In the rows, 128 means zero.
Each row of A is roughly a mix of the hidden directions of one of a few groups.
A:
[[ 97 131 109 160 148 143 116 144 123 103 169]
 [121 161 119 134 119 109 143 153 129 101  79]
 [117 119 135 115  96 111 152 146 105 104 173]
 [125 143 101  90 128 119 133 166 132 161 102]
 [131 111 129  92 136 127 145 131 153 158 176]
 [155 103 124 110 142 150 169 144 101 125 154]
 [147 114 155 116 119 145 124  81 161 134 104]
 [111 118 126 136 111 134 170  96 159 116  94]
 [156 137 128  85 122 116 118 149 117 167 101]
 [130 121 130 168  93 115 135 125 111 176 122]
 [132 147 136  97 163 131 117 137 136  75 135]
 [127 122 101 138 185 142 129 125 115 143  95]
 [116 130 121 151 151 136  98 142 124  79 159]
 [132 145 109  90 123 105 140 166 121 159 105]
 [149 143 132 141 103 102 156 120 141 179 125]
 [155 110 146 127 137 151 118 161  77 131 133]
 [170  88 117 115 106 134 135 115 104 137 155]
 [127 113 119 146  92 118 144 116 118 183 112]
 [141  80 110 146 111 120 130  86 124 148 135]
 [159 120 161 112 129 143  89  98 151 139 116]
 [108 120 136 161 138 151 119 102 166  96 143]
 [117 164 101 140 153 138 117 166 116 102 107]
 [151 141 112  82 136 153 144 142 138 163 112]
 [144 100 122 128  78 139 142 155 119 155 108]
 [145 149 109 107 139 128 146 168  90 146 149]
 [116  98 112 150 138 151 126 104 143 154 171]
 [ 96 116 129 173 117 106 147 115 131  90 127]
 [139 148 126 100 105 110 130 156 116  99  85]
 [104 130 115 146 116 125 185 121 147 107 107]
 [108 120 107 120 134 101 131  74 155 142 117]
 [110 122 114 163 146 144  99 140 122  85 153]
 [130 148 132  96 167 136 124 131 140  77 130]
 [128 128 115 138 184 149 127 123 127 141  87]
 [100 139  88 139 141 128 150 169 109 120 146]
 [108 111 132 161 138 153 114 102 166  97 126]
 [113 125 151 138 129 118 118  90 171 160 108]
 [163 125 152  87 114 154 144 130 121  97 141]
 [111 130 123 126 172 133 125 108 156 118 174]
 [168 120 126 130 161 169 116 128 122 140  96]
 [137 120 132 170  87 115 123 130 104 165 123]
 [113  90 114 140 100 137 141 120 135 179 127]
 [112 129 117 163 155 140 107 139 129  89 163]
 [125 136 124  96 161 140 118 135 147  75 137]
 [ 80 144 137 142  99  88 111 123 135 119 134]
 [126 140 184 103 115 128 130 160 116 125 152]
 [120 118 151 147 105  99 147  95  93 116 151]
 [112 144 107 110 123 102 165 159 153 137 100]
 [155 124 148  99 103 106 135 112 126 154  87]
 [ 96 150 119 121  93  90 137 137 138 113 160]
 [119 126 132 149 153 150  84 128 146 109 166]
 [145 137 133 123 140 123  80 154  94 140 159]
 [149 129 118 180 108 138 105 113 157 111 142]
 [146 139 132 112 147 134  86 149 105 146 168]
 [138 105  98 164 127 117  95 122 106 163 122]
 [123 154 115 152 112 116 134 131 121 109  69]
 [155  81 127 130  98 128 140 104 115 143 157]
 [109 154 108 180 142 123 131 136 143  96 117]
 [105 125 102 120 128 141 129 135 172 133  80]
 [116 172 112 135 114 122  93 153 131  96 113]
 [122 114 126 139 151 173  89 111 130 119 159]
 [103 114 167 120 113 103 146 102 150 153 148]
 [104  89 112  92 130 159 122 152 116 108 126]
 [116 117 109 112 139 142 104 147 141  71 142]
 [137  92 142 129 111 116 136  89 146 169 143]
 [167 130 112 121 148 168 128 156 104 107 116]
 [135 165 154 106 127  95 128 149 114 106  96]
 [133 132 103  99 145 147 107 159 155 150  96]
 [117 152 155 108 135 131 134 177 100 107 143]
 [130 123 119 111 112 122 150 160  90 100 166]
 [156 109 132 114 135 159 166 150 104 109 150]
 [128 134 117 100 104 122 129 158 120  95  82]
 [136 168 150 120 161 117 118 135 122  82 122]
 [118 126  93 110 117 128 114 146 152  75 120]
 [162 133 132  83 134 145 102 133 126 166 120]
 [124 122 154 156 108 103 150  98  99 108 152]
 [ 89 134 109 150 163 122 146 133 160 125 156]
 [123 129 171 109 103 119 133 157 103 120 164]
 [113 116 150 168 119 104  93 111 117 101 147]
 [ 85 125 152 131 107  91 138 105 152 140 144]
 [110  87 103 135 104 152 144 121 142 165 117]
 [113 104 146 143 123 126 115  91 174 109 108]
 [159 107 104 151 148 146  99 125 104 153 104]
 [114  93 102 165 129 161 130 116 138 146 152]
 [108 127 133 125  78  99 138 124 131 105 165]
 [127 130 141 140 152 146  79 127 152 115 165]
 [122 117 148 131 102  98 134 105 157 125  80]
 [128  94 160 128 105 116 138  90 144 157 145]
 [147 154 131 128 128 151  93 168 104 105 112]
 [118 124 119 119 145 138 102 149 141  70 150]
 [137 107  71 152 115 122 133  95 138 123 127]
 [128 104 142 122 152 144 105 106 115 141 181]
 [130 128 131 154  98 114 147 122 110 181 106]
 [143 133 149 124  99  88 159 120 135 131  89]
 [107 111 111 123 129 101 145  77 156 146 129]
 [146 129 135 119  93  97 143 136 156 169 149]
 [143 133 140 107 101 107 163 115 137 145  84]
 [110 133 106 148 160 150 124 153 127 108 172]
 [123 146 187  99 135 133 120 157 115 133 132]
 [138 108 153 107 146 137 122 126 128 149 186]
 [140 119 128 106 145 142 111 126  89 144 178]
 [132 116 129 167  87 117 131 131 113 173 126]
 [122 129 153 114  81 110 131 145 115 115 170]
 [123 140 133 122 157 130 102 144 128  72 152]
 [111 104 116 122 126 103 156  81 151 149 140]
 [109 132 138  79 140 116 156 149 103 143 105]
 [137 115 146 124 125 121 129 103  80 131 175]
 [121 129  95 106 139 148 124 154 155 144  84]
 [ 88  94 121 111 146 156 110 141 119  97 123]
 [108 135  99 150 108 126 134 141 124 107  74]
 [124 111 129 130 167 139 145 159  78 133 130]
 [123 121  89 110 148 153 117 159 147 140  93]
 [124 126 140  72 128 121 151 142 102 147 102]
 [160 112 141  91  86 127 126 128 111 151 109]]

One row of each group comes first, with its name. Which group is each row after those in?
[137 121  72 153 143 132 121 101 141 132 102] => D
[135 110 159 150 138 138 131 125 106 172 165] => H
[136 143 140 118 100  84 166 136 130 136  97] => S

[170 120 146  90 110 152 128 130 108 102 140] => D
[124 143  95 106 142 137 135 171 155 144  99] => S
[118 127 152 160 137 117 143 113 132 182 148] => H
[134 156 114 145 133 137  76 133 133 123  88] => D
[145 129 137 109 138 127  72 141 103 150 152] => S
[ 92 140 119 127  95  85 132 136 128 118 161] => D
[159 118 142 131 131 155 108 163  82 123 129] => D
[157 119 162 111 124 136  91  96 151 142 113] => S
[106 114 138 164 115  90  97 126 105 105 137] => S
[136  92 147 130 108 116 137  88 147 163 144] => D
[146 141  97 121 136 147 127 164  94  90 128] => D
